In the data rows, the value 128 means zero.
Each row below has a hidden score, from 0 to 30, with 15 about the middle. What is it? The score is a weighted sum of the row's numbers plus the product of two more (or one squared), each taken from its middle value.
110 105 87 108 92 78 97 153 88 95 160 161 113 115 134 101 -> 24
77 180 112 196 180 170 97 56 89 78 133 228 181 250 199 98 -> 3
94 146 120 163 143 121 148 87 124 140 114 162 163 172 112 103 -> 15
91 83 115 72 110 132 103 164 101 64 208 125 81 100 205 107 -> 9
131 102 101 106 166 102 139 154 121 98 156 129 113 110 143 108 -> 17
160 111 104 119 118 111 130 138 155 138 125 126 111 115 100 123 -> 17
174 103 163 100 81 127 134 144 180 165 111 76 134 100 137 202 -> 17
106 103 92 130 155 114 113 147 121 111 140 151 81 136 101 105 -> 13
150 113 113 127 154 91 146 134 137 132 125 127 121 116 131 127 -> 16
165 104 125 115 77 101 110 150 128 155 117 116 129 111 132 131 -> 16
158 82 139 104 122 125 122 146 132 132 131 109 102 103 139 140 -> 11
147 112 124 69 87 111 113 168 128 93 181 115 83 97 142 128 -> 12
180 74 117 117 100 125 106 144 179 172 107 83 154 104 122 171 -> 19
82 131 170 111 111 128 147 134 186 124 128 121 125 106 161 133 -> 15
86 130 139 143 177 140 115 114 168 135 119 127 161 135 113 117 -> 17
173 80 97 84 89 78 235 185 81 110 160 107 75 100 123 113 -> 25
163 112 130 95 125 157 110 164 126 141 126 120 96 105 150 140 -> 13
108 101 113 112 107 141 105 131 86 107 146 145 133 114 114 109 -> 19
169 39 67 54 106 93 103 207 133 100 190 128 78 97 136 125 -> 27
160 78 90 90 99 81 106 172 101 85 179 149 74 103 133 102 -> 20
121 167 103 178 176 134 152 85 124 130 118 154 160 171 101 103 -> 17
120 147 129 141 127 138 140 115 147 138 121 123 119 130 123 119 -> 14
116 147 150 141 162 171 128 125 125 114 136 142 118 122 151 113 -> 8
99 135 135 87 141 128 116 163 115 96 162 116 113 100 178 127 -> 12
121 109 91 126 144 119 113 139 114 111 144 152 111 118 185 105 -> 16
99 146 170 160 162 134 196 99 169 179 68 96 175 137 133 150 -> 19
133 112 112 144 120 86 113 115 111 136 122 125 141 134 94 114 -> 16
153 133 150 154 81 137 123 83 155 165 85 107 150 137 121 169 -> 18
179 81 44 133 132 97 118 147 68 125 135 125 85 122 23 104 -> 18
143 108 178 178 158 219 128 72 141 178 62 129 180 155 129 130 -> 8
97 129 122 137 92 124 170 112 111 117 129 138 138 132 114 107 -> 18
158 133 141 92 75 57 101 159 124 125 140 135 138 109 134 122 -> 19
89 139 128 157 147 126 102 84 128 133 119 136 161 160 135 112 -> 17
134 132 117 156 173 127 128 100 136 136 122 144 132 153 99 111 -> 14
134 138 106 144 127 124 132 126 104 116 132 141 122 138 115 104 -> 13
142 150 94 127 91 153 154 134 124 154 112 116 100 124 57 134 -> 16
107 108 59 91 97 37 104 178 93 83 194 161 74 106 34 100 -> 22
150 152 125 162 145 90 113 99 187 135 109 129 156 176 114 117 -> 16
102 187 73 118 149 145 99 141 107 42 214 164 152 116 159 100 -> 19
106 157 113 160 171 135 123 109 108 128 122 132 135 151 96 107 -> 13
144 134 204 127 85 123 133 123 185 202 51 53 158 105 129 216 -> 16
154 122 119 136 137 126 136 127 135 156 112 120 128 120 125 134 -> 14
127 67 120 90 174 56 101 176 107 102 173 126 129 101 143 122 -> 15
106 163 135 150 104 140 129 115 127 169 95 126 125 152 122 121 -> 9
132 112 141 132 136 221 117 90 126 141 109 120 147 134 149 133 -> 10
168 95 119 121 96 129 105 145 105 106 138 129 102 114 128 118 -> 15
128 146 161 140 158 113 134 100 130 137 113 102 152 116 134 132 -> 22
106 143 129 105 103 119 99 144 136 83 168 144 97 111 173 107 -> 11
78 137 99 177 113 113 102 88 128 122 122 149 149 206 78 101 -> 11
96 206 162 168 136 130 143 72 113 132 111 129 178 154 41 113 -> 29
171 89 141 93 99 125 176 158 123 157 121 85 126 99 118 179 -> 16
132 150 154 154 140 160 118 108 147 153 99 130 165 136 118 130 -> 13
175 102 119 106 92 106 135 156 118 112 141 124 94 104 146 115 -> 17
103 142 85 99 111 109 100 163 56 49 207 184 103 112 230 99 -> 19
88 143 94 147 173 122 114 116 104 100 144 165 123 146 159 100 -> 11
165 140 126 109 111 115 124 159 135 132 128 117 122 107 104 120 -> 17
91 147 146 146 169 120 125 101 122 116 131 140 168 124 135 120 -> 18
137 79 137 69 108 61 118 184 215 108 155 74 89 98 165 150 -> 14
176 122 179 131 87 136 148 112 166 168 93 103 163 110 161 191 -> 16
114 101 93 88 113 154 109 167 105 71 187 148 83 107 160 103 -> 19
164 120 121 121 140 82 168 154 132 140 126 120 112 107 131 125 -> 16
114 76 59 118 132 90 105 157 52 60 194 197 83 138 102 99 -> 24
73 175 122 176 170 183 100 88 95 78 129 204 181 220 128 100 -> 13
124 124 118 129 160 102 122 105 61 118 130 134 111 132 131 109 -> 9
154 96 101 105 112 104 98 141 122 135 128 112 127 107 94 125 -> 18
130 141 117 146 152 137 119 115 129 131 125 136 145 136 120 114 -> 14
175 125 156 135 83 136 190 104 136 199 50 85 167 118 79 189 -> 20
126 110 77 96 114 62 104 171 110 101 171 141 82 104 195 111 -> 15
129 145 114 151 121 170 138 102 115 126 122 150 168 158 122 107 -> 15
100 147 102 146 170 130 102 131 99 103 142 164 125 157 111 101 -> 10
100 146 170 145 125 168 133 97 176 156 98 112 174 121 144 143 -> 19
183 44 132 58 78 210 106 200 113 131 153 71 83 96 153 171 -> 12
95 114 98 117 162 129 100 128 108 102 141 141 84 122 186 103 -> 9
157 138 133 140 173 117 137 120 166 141 113 131 122 122 122 122 -> 14
161 142 126 128 103 152 107 139 106 139 123 123 107 112 98 137 -> 10
180 68 113 64 77 119 200 206 161 161 129 46 74 97 129 204 -> 15
132 119 152 115 92 138 106 151 132 115 137 116 100 112 149 133 -> 8
167 102 198 88 79 124 122 153 162 172 101 41 131 97 144 218 -> 14
175 83 145 118 91 156 167 136 140 183 94 79 119 105 105 187 -> 14
153 144 157 145 130 143 167 111 154 169 91 115 162 129 101 147 -> 17
98 81 28 157 156 104 97 131 26 43 202 206 81 166 178 98 -> 10
156 139 136 127 142 110 111 132 130 135 124 116 82 116 140 120 -> 8
91 151 42 150 179 93 105 135 128 94 155 184 99 142 117 98 -> 17
183 127 72 64 99 65 103 202 118 120 156 86 74 97 156 145 -> 15
171 125 125 136 120 112 155 129 139 148 110 122 131 126 95 126 -> 16
113 110 124 97 118 117 107 154 129 111 147 120 90 103 142 121 -> 12
151 160 184 140 108 136 124 115 173 167 100 102 165 120 116 161 -> 21
109 132 144 96 108 131 106 150 133 90 160 127 118 107 194 116 -> 12
103 162 101 148 147 127 102 113 129 115 130 147 136 137 122 107 -> 14
